In the data rows, 128 means zero.
Here are some rows, each followed by its group. Rows of different groups can look alike.
[133,158,166,136,134,72,42,111,128,47,175,124,152,110,131,218,145,141,98,
 123,137,135,103,113,116,188,117,135] A
[127,100,96,120,143,247,151,126,109,135,121,121,106,102,91,78,131,152,135,
 121,133,178,237,174,83,102,202,157] B
[131,174,170,139,119,71,60,125,142,92,202,121,128,132,126,241,147,152,84,
 110,123,126,62,112,155,182,96,124] A
[128,102,128,119,119,137,150,128,138,146,125,120,107,107,133,135,145,154,145,
 105,140,0,119,123,106,85,149,107] C
[128,119,143,140,218,46,143,129,162,81,189,121,144,109,221,167,121,155,128,
 111,139,159,107,101,162,154,79,188] D
[129,133,128,139,172,118,73,127,113,109,122,118,107,109,129,139,149,133,59,
 115,133,150,130,118,112,166,90,141] A
[107,101,19,138,126,143,143,184,140,142,65,99,102,108,93,91,147,153,124,
 105,143,128,116,120,116,98,172,0] E
[62,82,55,138,105,175,185,144,106,248,51,120,109,136,122,89,151,168,142,
 120,144,118,139,110,138,58,117,156] F
[128,92,130,127,132,136,143,121,131,144,121,255,108,255,187,126,152,154,223,
 110,134,113,116,117,255,100,113,165] D
[136,136,156,83,0,180,84,93,34,108,211,176,210,109,52,148,98,89,111,
 167,0,110,116,160,113,114,192,119] G
[132,201,129,136,163,71,143,122,136,143,114,120,107,122,128,134,154,123,139,
 111,142,143,125,113,110,214,117,154] E
[130,124,135,135,140,147,162,22,136,139,121,122,106,162,136,22,149,149,146,
 255,112,128,121,176,176,77,113,156] F
[234,105,164,139,78,139,143,120,131,131,129,122,109,157,138,137,17,6,143,
 117,62,128,115,124,117,98,124,122] G
[139,99,107,151,205,134,51,125,219,134,112,15,107,161,137,74,124,93,140,
 191,181,134,150,118,173,100,125,64] H
[103,102,119,136,78,111,144,173,141,194,109,122,109,108,123,139,149,154,103,
 113,125,126,92,80,107,101,119,139] A
[128,135,183,141,0,133,0,116,133,131,185,124,221,108,26,135,46,57,137,
 119,109,81,126,122,111,105,179,25] G
[99,232,126,135,201,49,144,118,140,141,93,123,108,110,133,134,149,154,132,
 114,136,170,118,120,113,206,96,140] E
[130,192,156,136,137,135,122,126,137,136,124,87,106,106,128,128,146,103,24,
 130,134,139,123,110,116,194,123,82] E
[130,93,122,142,125,157,143,117,71,134,94,144,115,189,131,141,149,156,213,
 109,139,132,121,123,149,99,105,147] H
[122,144,165,151,133,110,75,120,123,69,176,178,149,138,130,192,146,115,118,
 108,71,112,83,112,136,142,85,166] C
[164,102,194,131,128,134,120,127,140,139,142,123,169,109,106,128,17,46,144,
 119,135,94,116,120,111,104,172,103] G
[129,102,93,104,132,191,144,120,39,143,123,121,107,108,134,40,149,154,155,
 128,141,120,124,119,113,101,111,171] B
[240,100,135,136,103,141,143,113,250,143,165,121,107,165,132,21,148,124,138,
 255,125,92,129,130,119,81,117,70] H
[127,89,122,255,132,192,129,126,153,143,116,124,109,89,127,130,150,170,133,
 106,138,171,160,124,97,119,116,160] H
[14,143,131,138,128,113,139,125,87,143,173,119,115,109,133,210,148,153,46,
 227,80,230,118,103,189,183,80,178] G
[132,114,130,19,137,136,143,122,124,146,116,123,159,108,118,133,38,68,141,
 112,126,143,147,243,108,98,161,142] F
[128,146,145,124,134,85,143,113,146,86,114,122,157,111,171,129,148,74,142,
 109,136,120,111,114,112,170,110,149] D
[28,185,147,132,182,78,105,122,134,139,43,111,106,185,128,175,152,130,118,
 113,137,124,116,112,121,195,53,132] I
[131,120,160,77,112,181,14,134,65,101,117,119,199,111,15,136,89,81,140,
 161,136,117,140,166,64,114,222,79] H
[132,100,86,185,133,136,188,120,141,145,126,123,94,229,131,136,85,94,141,
 107,129,239,238,118,190,104,59,149] G
[99,100,134,137,140,140,78,120,92,97,119,119,113,223,138,110,149,133,173,
 162,205,155,165,128,170,103,117,162] I
[130,100,44,139,71,188,143,221,139,154,74,104,89,110,96,64,147,160,84,
 113,184,131,137,110,110,100,175,25] E
[128,108,154,56,88,137,96,122,79,46,231,123,206,64,135,142,80,119,136,
 160,75,118,124,167,100,102,235,140] D
[131,97,131,118,135,133,143,121,128,137,97,255,115,255,195,125,150,155,230,
 109,135,127,117,116,255,101,124,158] D
[28,185,132,132,213,58,122,122,144,117,144,120,137,110,147,192,149,130,33,
 108,89,193,118,72,106,184,77,168] E
[132,146,137,125,136,79,143,126,117,91,104,123,159,110,172,140,150,74,136,
 109,137,130,114,120,112,174,115,135] D
[144,75,90,145,129,140,157,151,129,155,122,112,97,190,125,118,148,153,127,
 109,143,136,136,110,153,101,117,139] H
[130,153,162,14,83,150,143,119,0,179,129,123,164,109,45,129,86,105,138,
 187,18,139,120,255,104,104,221,152] F
[109,106,133,136,130,135,24,104,65,99,111,121,119,163,129,133,149,140,141,
 107,137,167,119,115,195,133,120,144] I
[127,162,130,145,159,72,137,125,118,3,203,122,150,109,193,131,140,128,138,
 110,132,123,127,126,107,189,97,140] D
[156,101,213,148,129,137,120,122,125,143,162,120,175,110,97,141,18,53,138,
 111,131,97,122,123,105,97,197,106] G
[132,100,125,110,133,112,145,133,131,126,123,255,132,255,191,116,148,141,206,
 110,135,106,115,110,255,102,121,162] D
[132,183,133,147,167,89,144,118,133,71,141,124,109,86,131,139,148,151,114,
 108,147,138,117,119,111,179,113,141] B
[255,117,139,133,109,143,143,126,255,87,144,123,108,152,146,30,149,145,140,
 214,144,82,120,116,140,104,117,103] E
[129,116,123,139,121,133,144,120,135,95,128,123,118,108,137,118,139,118,188,
 255,124,74,117,118,161,107,120,150] A
[131,101,120,113,80,106,143,195,136,184,115,120,108,109,137,128,147,140,103,
 102,109,126,126,104,108,101,152,120] A
[110,128,141,149,161,110,99,104,130,119,129,123,120,117,150,150,150,133,123,
 113,139,127,116,113,136,133,88,146] I
[131,153,155,16,131,137,143,126,146,145,118,124,187,110,121,146,37,80,148,
 96,137,137,115,247,98,114,168,129] F
[225,101,133,137,98,134,143,125,248,141,157,118,110,167,134,18,150,125,136,
 227,132,87,122,112,140,78,128,84] H
[43,97,34,135,132,153,143,158,139,139,99,66,72,111,130,96,149,184,147,
 104,157,158,201,125,108,102,132,126] I
[47,93,73,140,133,146,145,205,117,137,86,54,70,107,128,89,151,185,139,
 109,204,166,202,121,122,86,148,143] I
[130,111,147,86,135,150,0,115,82,123,125,123,215,109,6,126,73,56,123,
 160,126,131,153,169,96,121,253,80] H
[124,152,115,153,135,130,126,119,130,128,149,124,106,108,137,136,147,154,110,
 109,146,137,88,97,110,182,62,135] B
[22,181,168,137,176,70,92,133,122,146,84,119,109,155,134,172,152,116,112,
 109,136,142,124,112,154,175,69,139] I
[127,126,119,133,126,158,158,11,132,142,110,123,109,173,135,20,148,151,150,
 255,122,133,117,168,190,76,109,149] F
[129,77,16,142,112,189,216,226,127,137,101,122,80,110,123,43,152,194,134,
 109,167,136,197,81,118,100,137,115] B
[126,61,18,146,83,131,145,239,142,143,118,122,73,109,130,106,152,212,108,
 106,131,121,108,68,109,104,116,120] A
[130,108,141,137,164,92,112,117,131,87,135,125,124,165,156,153,151,133,115,
 117,123,138,118,104,147,142,78,139] H
[126,137,132,147,170,131,69,123,140,112,126,121,108,110,136,141,149,139,68,
 117,134,142,122,120,113,170,96,138] A
[116,217,139,128,134,125,144,125,138,142,131,120,107,103,148,130,148,155,139,
 127,131,140,122,115,124,178,99,162] B
[131,184,123,135,156,76,144,120,153,128,107,121,107,96,143,130,148,151,113,
 114,131,136,122,119,120,182,114,145] B
[136,100,70,134,114,167,229,217,136,166,81,104,75,109,111,81,152,183,119,
 114,154,134,174,88,109,119,149,116] B
[108,141,99,125,98,151,188,243,129,216,62,60,70,108,98,69,144,153,7,
 107,182,122,158,96,84,152,176,56] E
[127,183,170,135,134,93,140,130,136,140,122,107,107,110,129,142,149,107,20,
 115,142,131,126,110,107,206,121,117] E
[174,102,208,138,104,132,65,125,128,144,178,123,196,111,78,136,29,52,134,
 106,146,87,110,122,98,101,175,106] G
[128,204,138,144,146,82,143,119,130,135,120,120,106,113,139,133,150,122,136,
 115,128,153,128,121,108,212,113,158] E
[131,95,133,234,134,200,118,115,132,146,160,123,108,89,129,143,150,172,121,
 106,133,165,173,109,98,114,117,148] H
[141,100,119,155,208,132,25,125,200,140,112,0,118,155,116,97,115,89,140,
 187,203,138,137,116,160,99,135,46] H
[129,157,130,141,129,116,61,127,125,113,147,121,108,110,131,154,149,154,52,
 99,130,128,128,95,127,193,95,145] A
[145,75,75,140,131,123,145,129,161,139,112,120,89,108,135,143,150,174,142,
 115,135,65,91,125,99,81,116,134] A
[114,236,123,141,191,22,143,121,132,140,130,121,108,110,139,136,149,155,91,
 113,133,157,118,114,107,199,130,146] E
[130,116,142,48,73,153,102,119,65,65,227,121,199,51,112,115,93,110,122,
 176,19,122,121,167,82,104,239,164] D
[169,184,179,64,12,186,98,123,83,131,156,121,255,116,35,141,76,69,140,
 144,120,108,129,208,111,101,255,103] C
[128,153,175,144,131,65,53,122,148,52,177,122,153,108,129,230,145,142,99,
 124,135,128,89,111,112,187,113,145] A
[64,175,137,139,180,114,77,125,134,109,125,119,108,91,137,137,149,131,74,
 106,131,132,124,113,115,145,114,153] B
[232,102,200,138,132,137,144,117,130,141,125,122,108,110,139,133,19,21,138,
 119,122,119,114,142,108,106,155,48] G
[95,170,136,131,150,133,143,128,119,141,176,124,108,82,137,134,150,153,118,
 124,119,177,124,124,106,142,93,164] B
[128,101,125,131,128,142,143,165,126,141,102,124,106,116,132,135,150,154,139,
 108,132,0,89,118,111,97,137,114] C
[130,111,82,140,125,178,113,76,150,137,117,121,147,111,56,124,124,86,130,
 137,125,181,226,198,114,127,140,0] E
[129,101,121,114,121,137,150,117,158,139,107,121,107,114,126,141,148,150,140,
 112,135,0,119,115,114,79,154,90] C
[125,221,126,143,136,136,143,124,124,138,155,124,109,92,136,128,148,155,103,
 115,141,129,109,116,109,178,116,158] B
[132,73,132,240,134,138,143,127,132,126,121,121,106,83,121,137,147,153,118,
 105,143,178,183,114,69,121,119,140] H
[87,103,118,131,145,158,99,109,89,104,110,124,121,211,146,112,147,131,177,
 154,210,165,175,120,152,109,116,135] I
[127,176,135,17,132,143,143,125,78,136,122,121,165,109,78,136,55,80,143,
 131,108,119,117,255,107,101,177,147] F
[132,102,164,48,130,137,136,114,106,52,223,124,241,111,135,139,57,122,141,
 109,136,130,120,172,104,101,221,154] D
[130,101,124,137,103,132,142,143,140,143,114,121,110,134,135,136,150,154,146,
 101,143,25,69,113,109,87,124,95] C
[130,118,46,145,128,137,188,221,119,156,48,113,65,198,131,52,161,174,151,
 108,203,129,137,84,141,152,122,56] I
[123,137,141,144,156,64,81,130,115,63,189,182,150,88,137,224,143,145,102,
 166,128,129,60,86,126,160,87,153] A
[130,100,123,145,124,154,142,114,93,146,73,163,124,199,135,139,148,155,221,
 113,137,128,118,117,154,103,117,134] H
[131,102,128,113,132,240,143,124,130,141,120,113,110,108,105,90,125,155,130,
 116,141,180,247,165,97,100,212,126] B
Which 2 groups are nearest to each row below, nearest first, going by the distance to the group's nearest row?
[213,106,160,137,80,137,143,113,135,142,135,121,109,177,133,137,19,0,130,
 131,53,126,122,118,135,107,119,159] >> G D
[129,140,170,46,30,179,54,55,0,135,161,126,222,109,66,136,80,76,142,
 133,27,80,110,224,91,104,185,131] >> G F
[108,86,99,131,108,137,214,177,128,255,57,123,106,157,113,114,146,155,174,
 104,135,60,109,105,122,42,114,143] >> F A
[151,102,116,143,133,139,93,119,198,73,124,20,107,125,130,92,149,150,140,
 202,138,143,164,125,130,103,111,74] >> H A
[134,102,129,130,120,135,143,130,136,145,116,221,119,154,121,135,149,147,142,
 112,134,129,117,118,112,102,119,145] >> H I
[42,147,97,151,161,129,117,129,148,63,174,149,139,109,162,180,156,153,70,
 119,77,191,112,63,143,142,51,190] >> E B
[226,103,175,144,116,137,144,120,136,136,117,122,109,126,133,136,11,1,122,
 140,100,125,115,142,108,103,107,99] >> G F
[130,93,129,131,114,133,180,154,142,128,118,194,130,162,198,72,154,134,196,
 117,145,114,118,118,187,104,121,189] >> D H
[96,56,48,136,121,151,196,255,116,165,64,95,84,109,94,78,150,184,89,
 111,175,155,192,76,109,98,157,97] >> B I
[154,147,158,135,142,69,107,126,184,110,140,121,116,109,133,153,149,132,65,
 114,136,124,118,115,111,199,124,137] >> E B
[127,176,137,15,132,169,143,50,23,141,116,122,187,108,63,138,68,69,143,
 135,50,118,121,255,106,100,167,135] >> F C
Which 3 groups are nearest to each row below, nearest first, going by the distance to the group's nearest row?
[131,114,123,18,133,136,144,120,126,140,123,122,161,112,122,134,38,72,142,
 101,129,137,142,240,106,104,156,154] >> F D G
[129,135,168,64,38,166,77,81,6,137,110,123,198,110,60,140,72,84,139,
 110,130,76,126,224,110,100,176,123] >> C F H
[132,100,131,81,127,218,142,124,125,143,110,139,139,109,63,131,130,134,124,
 106,75,127,255,166,111,109,135,136] >> B E F
[128,104,167,56,137,136,116,129,122,75,250,124,220,99,138,138,62,126,138,
 114,136,119,109,171,105,99,224,144] >> D G F
[125,131,95,138,125,206,142,0,164,148,136,95,107,149,154,44,147,128,168,
 221,80,118,116,179,179,58,118,126] >> F A H
Which 3 groups are nearest to each row below, nearest first, going by the distance to the centre of the group?
[110,209,124,141,188,71,119,129,127,143,73,116,107,191,135,131,152,119,83,
 111,134,120,106,118,110,239,63,88] >> E I A
[127,178,118,134,170,85,144,124,143,77,138,121,106,82,135,137,149,155,97,
 108,138,133,118,121,105,178,122,147] >> E A B
[91,102,139,134,138,148,78,130,89,99,113,124,113,224,128,109,150,135,165,
 158,233,154,168,121,171,103,114,164] >> I H D
[81,156,138,137,186,98,74,123,135,128,136,79,107,103,141,140,149,117,36,
 112,113,137,117,114,112,131,127,131] >> A E B
[69,204,135,135,193,67,94,114,111,144,58,109,107,187,135,143,150,109,112,
 111,136,134,120,113,113,220,69,98] >> E I A
Which 2 groups are nearest to each row below, nearest first, going by the average distance to the group's rows?
[133,130,111,135,132,158,157,14,137,137,111,121,108,176,128,25,150,147,139,
 255,108,122,129,163,193,69,111,137] >> F H
[112,132,135,89,144,180,116,101,157,95,152,52,124,109,132,97,136,134,138,
 166,86,132,197,151,157,98,106,145] >> B I
Group D spreads out most along one direction. Which 3 other groups' directions of most spread are closest to that one, closest first?
H F C
Which 3 other groups have their centres nearest to the centre of group B, nearest first?
E I A
Group G spreads out most along one direction. Which 3 other groups' directions of most spread are closest to that one, closest first?
H F D
Which 3 other groups have their centres nearest to the centre of group I, nearest first?
B H E
Which 3 groups are nearest to each row below, nearest first, going by the average distance to the group's rows?
[128,221,177,133,133,86,143,114,132,137,114,121,175,108,136,161,148,133,137,
 111,143,127,121,116,118,183,122,150] >> B A E
[24,183,152,139,187,64,109,115,128,142,54,121,108,174,136,167,153,115,122,
 110,140,123,118,118,143,188,47,133] >> I A E
Which 2 groups are nearest to each row below, nearest first, going by the distance to the centre of the group?
[157,207,169,54,15,202,132,111,44,144,156,184,254,109,47,126,101,95,174,
 155,30,111,156,199,84,131,235,121] >> F G
Which 3 other groups have their centres nearest to the centre of group A, nearest first?
E B H
Which 3 other groups have their centres nearest to the centre of group C, nearest first?
A H D
Group E spreads out most along one direction. Which 3 other groups' directions of most spread are closest to that one, closest first?
B I A
